In the rows, 128 means zero.
One turn sends every row of this set to another row. A few are shown first. Where does it send the rows asked after them?
Kuro: [142 154 147 160 117 114 107 134 117 120 117 153 134 136 147 107 150 153
 120 161]
bazu: [128 131 140 148 123 109 105 128 159 137 147 148 107 166 125 135 157 146
 138 139]
fati: [109 144 110 122 155 172 167 130 146 136 118 155 118 111 131 137 108 120
 141  99]
zaven: [131 144 138 156 142  85 135 145 117 125 166 132 119 157 145 129 140 130
 149 133]
badep: [144 154 150 153 121  95 106 132 111 122 124 143 151 134 147 109 139 141
 124 157]
Magiz: [139 143 130 111 146 155 133 113 124 139 118  94 119 114 135 131  86 123
 149  93]
tiz: [134 158 109 120 147 147 170 125 149 144 129 143 112 111 119 134  90 104
 131 100]
zus: [141 139  90 110 118 158 151 131 132 130 109 119 103  96 131 148 102 137
 113 113]
res: [122 163 154 170 132 113 107 123 121 113 121 137 137 148 161 121 159 137
 115 140]
pigud: [130 145 107  99 145 169 139 110 148 146 137 149 137 122 121 148 120 145
 157  99]
ril: [135 111 119 100 119 148 174 118 146 130 125 109 140 139 139 147 120 130
 129  90]
reg: [127 132 136 137 135 108 118 125 158 133 152 155 125 169 113 135 160 153
 123 133]
bipe: [137 163 148 158 123 108 111 114 121 120 126 155 126 142 152 105 154 148
 100 145]
rasi: [135 122 116 123 119 166 180 136 144 127 121 101 116 146 145 145 121 123
 123  95]
regi: [137 154 127 163 150  97 145 150 123 127 168 134 123 164 139 138 147 137
 129 132]
ros: [132 161 145 163 113  96 114 139 124 106 115 140 154 143 155 132 138 128
 112 148]
sala: [135 134 110 105 145 171 165 110 127 142 129 109 119 102 132 125 131 120
 142  97]
vid: [112 149 115 106 151 174 152 146 126 137 138 128 122 131 128 116 100 114
 148 102]
givup: [146 138 122 102 142 165 143 103 121 137 119 125 107 104 133 121  99 153
 144  95]
Guv: [159 127 108 114 114 151 186 117 145 132 130 118 116 136 138 148 123 139
 121  94]
zape: [145 150 121 131 143 178 134 110 135 138 111 105  99 114 137 148 108 143
 151  96]
Pulen: [133 152 144 145 108  99 117 135 120 109 117 159 149 136 152 112 136 140
 101 151]
Givag: [133 136 101 104 131 135 155 122 121 115 114 111 130  93 128 162 104 132
 139  99]
Tola: [133 158 144 164 109 110 116 132 130 103 109 160 139 141 149 130 153 147
 110 149]
vom: [141 153 138 156 112  89 113 117 129 129 110 141 162 128 149 105 131 138
 112 144]
gabeg: [120 153 142 179 122 111 114 131 127 114  98 134 157 135 159 119 148 139
 128 141]
keri: [138 160 139 173 111 109 126 126 126 112 102 153 129 132 144  95 146 149
 112 144]
Ven: [141 137 106 112 139 176 155 105 141 150 125 106 116 104 130 139 135 121
 140 101]
kub: [155 176 102 129 142 159 151 127 145 148 145 123 107 131 117 149 104 117
 146 104]
pel: [136 156 153 167 122 109  99 134 121 117 114 137 144 142 145 122 150 140
 131 156]
pelu: [130 157 151 151 128  94 103 115 118 126 131 140 154 141 161 114 144 134
 105 143]
sipov: [117 134 113 113 125 159 145 131 139 108  97 108 106 110 113 154 114 124
 134 101]
selev: [125 149 108 122 150 155 151 115 163 150 122 142 134 111 126 162 104 114
 144  98]
voki: [120 119 122 136 131 116 117 150 125 150 160 155 124 149 166 113 140 152
 123 149]
Kesud: [141 142 113 112 141 165 161 109 136 144 128  96 113 108 122 131 127 107
 142  97]
pulos: [111 123 123 135 142 122 121 159 131 148 159 145 136 161 154 114 139 142
 107 145]

regi -> pulos
pel -> badep
Pulen -> Tola
Now find these:
bipe -> res
Givag -> zus
ril -> Guv
sala -> Ven
vom -> keri
kub -> vid
givup -> zape
voki -> bazu
tiz -> fati

One turn sends every row of this set to another row. A few are shown first. Where does it send the rows asked after them?
J: [139 131 100 113 134  97 126 131  98 136 145  85 149 145 140 146]
Q: [134 130 123 146 142 163 149 154 134 162 156 138 115 148 154 144]
N: [128 135 136 124 126 104 127 155  94 116 122  82 153 125 130 154]
D: [146 117 134 129 109 130 100 117 127 101 107 118 126 150 120  97]
U: [133 114 111 146 128 149 134 140 101 113  99 124 156 136 108 110]
C: [120 127 123 139 142 139 158 156 128  86  98 121 150 136 122 141]
K: [118  94 136 149 127 153 128 102 140 135 126 148 123 114 117 108]
S: [120 121 106 133 142 145 152 125 102 162 166 116 127 119 160 143]
V: [155 122 120 123 132 130 123 138 163 165 148 135 110 156 152 149]
W: [151 114 147 125 141 140 144 124 162  88 115 120 127 132 157 147]
F: [160  98 142 136 153 147 136  95 138 121 112 121 150 132 137 132]
Y: [126 136 120 113 143 110 122  94 144 163 153 114 112 151 156 137]
P: [142 131 141 111 135 126 124 117 160 164 123 121 111 128 167 155]
B: [112 132 134 137 139 160 152 139 128 168 131 133 116 109 161 149]
R: [ 91 149 119 134 120 115 121 127  97 138 161 105 112 148 130 112]
Z: [ 99 109 122 142 127 145 151 139 161 116 114 153 119 110 120 135]
T: [121 116 134 124 100 119 116 141 154  82 116 125 109 129 125 121]
X: [137 116 137 138 131 101 125 156 105 112 163  90 149 144 116 154]
M: [ 89 149 146 131 109 100 110 143 112 125 129 101 119 134 113 126]
H: [100 132 142 148 126  97 117 145 122 124 161 109 128 155  97 133]

D -> K
T -> Z
Now find these:
S -> J
B -> N
H -> Q

